0: [ 73 129 109  81 114 195 163 164 133 120 173 133 124 142 129 156 190  55  95 129 125  85 145 141]
1: [129 172 111 141  77 169 177 132 135 137 140 128 149 158 147 122  88 133 130 110 147 172 111 143]
2: [161 131 112  70 117 155 139 131 135 109 142  94 154 148 104 112 119 104 112 119 143 101 161 143]
3: [122 166 129 116 110 119 141 146 147 122 105 117 141 162 143 101 111 136 144 112 136 158 147 129]
4: [102 111 112 120  80 159  91 135 172  78 129 107 109 153 133  95 179 103 136 106 124 122 164 185]
5: [136 164 107 126  96 139 159 133 137  99 120 116 160 153 135 101  89 135 139 117 133 148 119 132]
6: [144   0 170 232 203  98 133 157  37 227 119 154  17  36  84 255 208  70  55 184 129  92 125 131]
7: [149 168 118 116  68 150 152 144 152 122 127 126 140 146 147 131 101 142 116 126 133 154  87 152]
8: [120 170 136 114 133 134 151 140 142 122 101 118 166 164 129 131  96 145 122 127 141 131 126  94]
9: [103  67 113 219 145  98 112  98  65 179  93 151  79  92 171 163 139 135 129 182 124 109 130  89]
10: [129 101 100 182 182  98 136  58 110 161 102 129 105 118 158 170 141 113 138 144 134  82 148 101]
11: [131 174 139 106  80 127 126 172 163  85 110 136 129 137 151 113 119 130 177 100 113 173 131 169]
12: [150 172 116 127  85 151 158 135 141 124 131 119 142 147 150 129  94 144 139 121 148 164 105 131]
13: [121 165 171 102 106 127 143 181 110 140 132 188 174  97 137  90 103 147 145  80  94 215 132 147]
14: [ 93 107 130 110  99 141  73 141 193  83 112 108 105 137 137 114 193 104 111 108 103 121 144 191]
15: [131 167 122 113  73 142 154 143 156 133 114 126 134 154 156 123 125 136 127 118 129 168 110 128]
16: [130 183 148 102  78 155 146 169 138 132 142 152 146 117 144 139 104 159 125 101 109 184 118 144]
17: [ 70  13  92 255 198  67  88  74  38 196 106 152  64  66 143 255 184 102  80 192 122  88 157  95]
18: [141 158 110 124  98 137 156 137 138 100 137 118 149 148 168  74  96 142 134 126 141 149 117 151]

[174 140 103 123  97 140 171 128 112  79 157 118 186 136 120  71  80 124 126 121 134 142  99 121] 5 18 12 1 7
[188  79 139 138 157 103 158  85 116 104 117  89 137 108  94  95 137 132 101 121 121 119 109 166] 2 5 18 3 10
[119 141 126  73 109  99  97 140 187 149 146 107 138 145 136  52 134 123 137 125 115  91 107 130] 3 2 18 15 5
[136 135 138  72 107 128  77 180 197 100 130 103 129 142 137  67 178 139 117 130  95  82 117 168] 14 4 2 11 3
[151 102 111 162 164 101 135  99 113 166 133 141  87 131 148 140 126 130  85 171 132 102 131 129] 10 9 8 3 2
[147 149 101 133 100 153 151 123 135 140 121 104 159 164 145 116 106 156 142 133 160 148 106 119] 12 5 1 15 18
[152  80 158 133 168 114 178  70 151 139 157 141 124  86 104 162 149 162 130  89 147 114 166 113] 10 2 8 3 12
[132 145 132  76  90 124 105 186 144 115 109 106 119 163 127 147 151 124 111 133 125 136 124 178] 15 7 3 11 14
[164 134 117 112  76 152 174 133 124 113 140 123 179 113 113 108  97 111 128 113 115 160 111 122] 5 12 7 1 18
[173 128 103  90  88 150 173  89 106  94 158 148 197  99  77 105 101  93 151 124 136 139  94 101] 5 2 12 18 7
[104 118 127 132 112 135 121 150 123 125  96 122 117 143 143 155 135 157 182 151 140 135 110 116] 3 15 8 12 5
[122 102 125 165 173 120 136  89 104 139 114 125 170 125 116 196 118 149 175 160 156 109 160  86] 10 8 9 3 5
[142 165 138 105 119  92 170 117 123 114 142 124 180 136 133  78  83 152 125 103 128 150 129 125] 5 18 3 8 12
[121 199 145  81 137 107 132 140 119 157 148 166 156 150 108  87  96 185 174 105 106 164 165  99] 3 13 8 16 5
[102 159 152  95  98 160  90 184 183 105 101 118 102 147 165 140 157 132 163 118 122 168 129 192] 11 14 4 15 3
[161 138  80 133  92 120 144 110 111 100 140 115 172 133 102  97 106  92 109 101 143 143 113 116] 5 18 2 12 1
[139 139 178  81 173 121  67 173 150 151 136  93 150  97 129  78 161  85 105  68 117  46  75 132] 2 14 8 3 4
[144 169 141 112 100 131 171 133 132 129 129 137 156 126 145  87  80 141 132  95 118 156 151 142] 5 3 18 12 1
[182  31 213 168 194 105 150  99 129 198 150 146 102  35  18 198 159 226 130  50  82 114 163 139] 10 9 6 13 16
